In the data rows, zero lies at 4.5, halfway between 4 and 5.
Here is a table of points, one per row:
[4, 4, 5, 4, 3, 4, 5, 6, 4, 2, 3, 5, 3, 5, 4, 4, 3, 2, 3, 2, 8, 4, 4, 5,
 6, 6, 4, 8, 2, 7, 3, 3, 2, 3, 7, 7]
[5, 3, 3, 5, 4, 5, 5, 4, 3, 6, 0, 6, 4, 4, 7, 4, 4, 2, 6, 5, 2, 3, 7, 4,
 4, 5, 7, 7, 6, 4, 1, 8, 6, 3, 6, 3]
[7, 6, 2, 3, 2, 2, 3, 6, 7, 5, 5, 6, 4, 2, 8, 5, 4, 2, 3, 6, 7, 5, 6, 5,
 3, 5, 4, 2, 6, 5, 5, 5, 4, 6, 4, 4]
[5, 6, 5, 4, 6, 4, 2, 3, 7, 5, 4, 3, 6, 5, 4, 6, 2, 5, 5, 2, 6, 4, 4, 6,
 7, 4, 7, 4, 4, 3, 5, 3, 3, 6, 2, 4]
[4, 4, 2, 6, 4, 5, 7, 7, 5, 2, 3, 4, 3, 3, 7, 7, 6, 7, 6, 3, 1, 9, 4, 4,
 3, 4, 4, 5, 5, 3, 6, 4, 3, 0, 4, 6]
[4, 7, 1, 5, 5, 4, 3, 5, 2, 3, 7, 5, 4, 3, 3, 3, 4, 1, 4, 5, 5, 2, 2, 5,
 7, 5, 5, 2, 7, 2, 2, 4, 6, 5, 3, 9]
[7, 6, 4, 9, 4, 5, 5, 5, 1, 3, 5, 4, 5, 6, 4, 5, 5, 5, 6, 3, 8, 6, 4, 4,
 4, 2, 4, 2, 5, 4, 4, 4, 4, 4, 5, 8]
[4, 5, 6, 6, 5, 2, 7, 7, 6, 4, 6, 5, 7, 5, 5, 6, 4, 5, 0, 5, 4, 5, 5, 3,
 4, 5, 4, 3, 2, 3, 3, 8, 3, 8, 6, 7]
[5, 5, 5, 3, 5, 6, 4, 8, 4, 6, 4, 4, 4, 6, 6, 1, 6, 7, 5, 4, 4, 6, 4, 7,
 3, 4, 2, 9, 6, 3, 3, 4, 3, 7, 4, 1]
[3, 3, 5, 6, 2, 5, 5, 4, 4, 6, 5, 2, 6, 5, 4, 2, 2, 5, 4, 3, 4, 3, 3, 3,
 5, 1, 8, 4, 5, 4, 6, 4, 4, 5, 4, 3]
[4, 5, 8, 5, 7, 3, 3, 3, 3, 6, 5, 3, 5, 4, 4, 7, 4, 5, 2, 1, 6, 5, 4, 4,
 5, 6, 4, 4, 5, 4, 8, 4, 4, 4, 3, 1]
[5, 2, 7, 5, 5, 4, 2, 5, 6, 5, 4, 4, 6, 6, 5, 3, 5, 7, 6, 6, 3, 4, 5, 3,
 5, 3, 4, 3, 7, 4, 1, 3, 4, 3, 3, 6]
[4, 4, 5, 6, 6, 4, 5, 4, 4, 5, 6, 4, 2, 9, 3, 7, 4, 2, 5, 7, 6, 5, 5, 5,
 1, 4, 5, 5, 4, 5, 3, 5, 5, 6, 2, 0]
[9, 6, 2, 3, 4, 4, 6, 2, 6, 4, 7, 6, 3, 5, 2, 3, 5, 3, 2, 3, 3, 4, 5, 5,
 5, 7, 7, 2, 5, 6, 2, 5, 3, 4, 3, 3]
[4, 4, 5, 5, 7, 6, 5, 3, 5, 6, 4, 3, 3, 6, 5, 4, 8, 5, 4, 4, 5, 4, 8, 6,
 5, 7, 4, 2, 4, 3, 5, 6, 2, 5, 7, 7]
[6, 5, 5, 6, 5, 4, 5, 2, 5, 6, 3, 5, 2, 5, 4, 6, 4, 6, 4, 6, 3, 2, 4, 5,
 3, 1, 7, 7, 7, 4, 4, 4, 4, 6, 6, 8]
[5, 1, 3, 4, 2, 5, 3, 7, 4, 7, 5, 3, 5, 4, 6, 4, 5, 7, 3, 5, 4, 4, 4, 5,
 7, 7, 4, 7, 1, 3, 3, 2, 6, 2, 3, 6]
[3, 7, 2, 2, 5, 4, 3, 6, 4, 6, 1, 3, 5, 7, 3, 2, 7, 8, 3, 8, 6, 5, 1, 4,
 4, 4, 4, 4, 5, 4, 5, 7, 3, 4, 8, 3]
[2, 4, 2, 2, 2, 5, 3, 6, 6, 4, 4, 1, 4, 3, 5, 6, 6, 5, 4, 4, 2, 5, 9, 6,
 5, 5, 3, 4, 3, 6, 3, 4, 7, 6, 5, 6]
[6, 3, 4, 3, 6, 0, 6, 3, 0, 4, 6, 6, 3, 3, 4, 5, 4, 4, 7, 7, 1, 8, 2, 1,
 5, 5, 5, 7, 4, 6, 7, 3, 1, 7, 3, 4]
[2, 6, 6, 0, 5, 8, 5, 3, 4, 7, 6, 6, 4, 5, 5, 6, 1, 5, 3, 4, 5, 5, 5, 4,
 7, 2, 4, 5, 7, 4, 4, 4, 3, 2, 3, 5]
[1, 4, 3, 2, 3, 5, 5, 1, 5, 2, 5, 4, 5, 3, 6, 3, 5, 6, 3, 1, 7, 3, 8, 3,
 3, 7, 4, 6, 3, 4, 5, 5, 6, 7, 3, 4]
[2, 3, 5, 5, 2, 6, 2, 5, 3, 1, 5, 7, 5, 6, 4, 5, 3, 7, 5, 6, 4, 6, 6, 7,
 4, 5, 5, 3, 2, 2, 5, 6, 2, 4, 6, 6]
[5, 5, 8, 4, 5, 5, 4, 3, 8, 4, 3, 3, 5, 7, 2, 2, 4, 4, 5, 4, 2, 6, 6, 4,
 3, 5, 3, 4, 4, 3, 5, 3, 8, 1, 5, 7]
[6, 3, 7, 3, 5, 4, 6, 5, 4, 3, 3, 2, 2, 2, 1, 5, 7, 3, 4, 5, 6, 3, 6, 6,
 5, 1, 7, 4, 4, 3, 5, 7, 5, 3, 3, 3]
[6, 8, 3, 3, 3, 6, 3, 2, 5, 3, 4, 7, 6, 8, 3, 7, 6, 2, 5, 5, 4, 3, 3, 3,
 5, 2, 5, 7, 3, 5, 9, 3, 1, 5, 2, 3]
[5, 5, 4, 6, 3, 3, 7, 2, 3, 7, 4, 5, 4, 4, 3, 5, 5, 2, 4, 5, 5, 6, 3, 6,
 5, 7, 2, 3, 4, 6, 5, 6, 7, 8, 3, 4]
[4, 5, 7, 4, 1, 6, 5, 5, 5, 4, 4, 6, 1, 4, 9, 5, 6, 7, 5, 7, 4, 4, 2, 1,
 5, 4, 5, 4, 3, 5, 4, 3, 7, 6, 5, 3]
[6, 2, 4, 6, 7, 2, 6, 3, 5, 4, 6, 3, 6, 5, 7, 3, 5, 4, 5, 4, 6, 6, 5, 5,
 4, 2, 6, 5, 5, 6, 6, 3, 5, 5, 7, 5]
[5, 5, 4, 5, 7, 7, 4, 3, 3, 4, 8, 3, 5, 2, 6, 5, 5, 2, 7, 6, 4, 1, 5, 8,
 0, 4, 4, 2, 3, 6, 3, 4, 2, 4, 4, 4]
[3, 3, 6, 9, 2, 5, 4, 1, 8, 3, 6, 6, 5, 4, 4, 5, 7, 5, 6, 5, 6, 6, 3, 4,
 7, 5, 2, 7, 4, 6, 1, 7, 4, 0, 6, 3]
[7, 5, 6, 3, 3, 6, 5, 5, 3, 6, 8, 2, 5, 5, 4, 6, 3, 3, 6, 6, 4, 2, 4, 4,
 5, 8, 5, 4, 7, 4, 6, 5, 8, 3, 7, 4]
[5, 6, 7, 6, 6, 7, 3, 6, 5, 4, 4, 4, 9, 4, 1, 3, 6, 3, 2, 4, 6, 4, 6, 2,
 4, 8, 6, 5, 8, 5, 6, 2, 3, 5, 6, 4]
[4, 2, 4, 3, 5, 6, 7, 5, 8, 4, 3, 6, 6, 4, 5, 7, 6, 4, 4, 1, 4, 4, 2, 6,
 2, 5, 4, 4, 6, 5, 4, 7, 5, 5, 4, 5]
[4, 7, 6, 6, 4, 1, 6, 6, 3, 4, 5, 7, 5, 4, 1, 4, 3, 7, 8, 2, 4, 1, 2, 5,
 5, 5, 4, 4, 5, 5, 5, 5, 6, 5, 3, 1]
[3, 5, 3, 5, 8, 3, 4, 5, 2, 6, 2, 6, 6, 4, 6, 4, 4, 3, 3, 3, 4, 5, 3, 5,
 5, 3, 3, 4, 6, 4, 2, 0, 7, 4, 4, 1]
[6, 4, 4, 4, 3, 7, 5, 5, 6, 2, 4, 5, 4, 0, 3, 4, 3, 3, 6, 7, 6, 8, 4, 5,
 5, 5, 2, 6, 1, 2, 3, 5, 5, 6, 8, 4]
[4, 4, 7, 5, 8, 6, 2, 6, 5, 3, 2, 7, 2, 5, 5, 3, 4, 6, 5, 6, 4, 3, 5, 4,
 6, 3, 7, 6, 4, 7, 9, 7, 8, 6, 4, 3]
[4, 4, 3, 5, 5, 4, 3, 6, 4, 8, 5, 7, 5, 2, 4, 4, 5, 5, 6, 6, 4, 5, 6, 3,
 5, 4, 5, 5, 3, 6, 5, 6, 7, 2, 6, 6]
[4, 4, 3, 6, 5, 3, 7, 5, 6, 5, 4, 3, 5, 4, 6, 5, 2, 3, 6, 9, 4, 3, 5, 5,
 4, 5, 3, 4, 5, 6, 8, 4, 2, 4, 4, 5]
Along one direction, these points spread out more than along any other. Take the direction at right angles to it along which they spread out most. Go by this last direction. Where along it does each point below lie, from 0 to 99? The average is 50, and the first point in the table lies past the average. One standard deviation of the points above along it is 16.
[6, 8, 3, 3, 3, 6, 3, 2, 5, 3, 4, 7, 6, 8, 3, 7, 6, 2, 5, 5, 4, 3, 3, 3,
 5, 2, 5, 7, 3, 5, 9, 3, 1, 5, 2, 3] ~ 41
[1, 4, 3, 2, 3, 5, 5, 1, 5, 2, 5, 4, 5, 3, 6, 3, 5, 6, 3, 1, 7, 3, 8, 3,
 3, 7, 4, 6, 3, 4, 5, 5, 6, 7, 3, 4] ~ 64
[3, 7, 2, 2, 5, 4, 3, 6, 4, 6, 1, 3, 5, 7, 3, 2, 7, 8, 3, 8, 6, 5, 1, 4,
 4, 4, 4, 4, 5, 4, 5, 7, 3, 4, 8, 3] ~ 29
[4, 7, 1, 5, 5, 4, 3, 5, 2, 3, 7, 5, 4, 3, 3, 3, 4, 1, 4, 5, 5, 2, 2, 5,
 7, 5, 5, 2, 7, 2, 2, 4, 6, 5, 3, 9] ~ 83
[5, 6, 7, 6, 6, 7, 3, 6, 5, 4, 4, 4, 9, 4, 1, 3, 6, 3, 2, 4, 6, 4, 6, 2,
 4, 8, 6, 5, 8, 5, 6, 2, 3, 5, 6, 4] ~ 62
[3, 3, 6, 9, 2, 5, 4, 1, 8, 3, 6, 6, 5, 4, 4, 5, 7, 5, 6, 5, 6, 6, 3, 4,
 7, 5, 2, 7, 4, 6, 1, 7, 4, 0, 6, 3] ~ 45
[2, 6, 6, 0, 5, 8, 5, 3, 4, 7, 6, 6, 4, 5, 5, 6, 1, 5, 3, 4, 5, 5, 5, 4,
 7, 2, 4, 5, 7, 4, 4, 4, 3, 2, 3, 5] ~ 43
[2, 4, 2, 2, 2, 5, 3, 6, 6, 4, 4, 1, 4, 3, 5, 6, 6, 5, 4, 4, 2, 5, 9, 6,
 5, 5, 3, 4, 3, 6, 3, 4, 7, 6, 5, 6] ~ 62
[4, 4, 5, 5, 7, 6, 5, 3, 5, 6, 4, 3, 3, 6, 5, 4, 8, 5, 4, 4, 5, 4, 8, 6,
 5, 7, 4, 2, 4, 3, 5, 6, 2, 5, 7, 7] ~ 69
[4, 4, 5, 6, 6, 4, 5, 4, 4, 5, 6, 4, 2, 9, 3, 7, 4, 2, 5, 7, 6, 5, 5, 5,
 1, 4, 5, 5, 4, 5, 3, 5, 5, 6, 2, 0] ~ 48
[7, 6, 2, 3, 2, 2, 3, 6, 7, 5, 5, 6, 4, 2, 8, 5, 4, 2, 3, 6, 7, 5, 6, 5,
 3, 5, 4, 2, 6, 5, 5, 5, 4, 6, 4, 4] ~ 72
[5, 1, 3, 4, 2, 5, 3, 7, 4, 7, 5, 3, 5, 4, 6, 4, 5, 7, 3, 5, 4, 4, 4, 5,
 7, 7, 4, 7, 1, 3, 3, 2, 6, 2, 3, 6] ~ 42
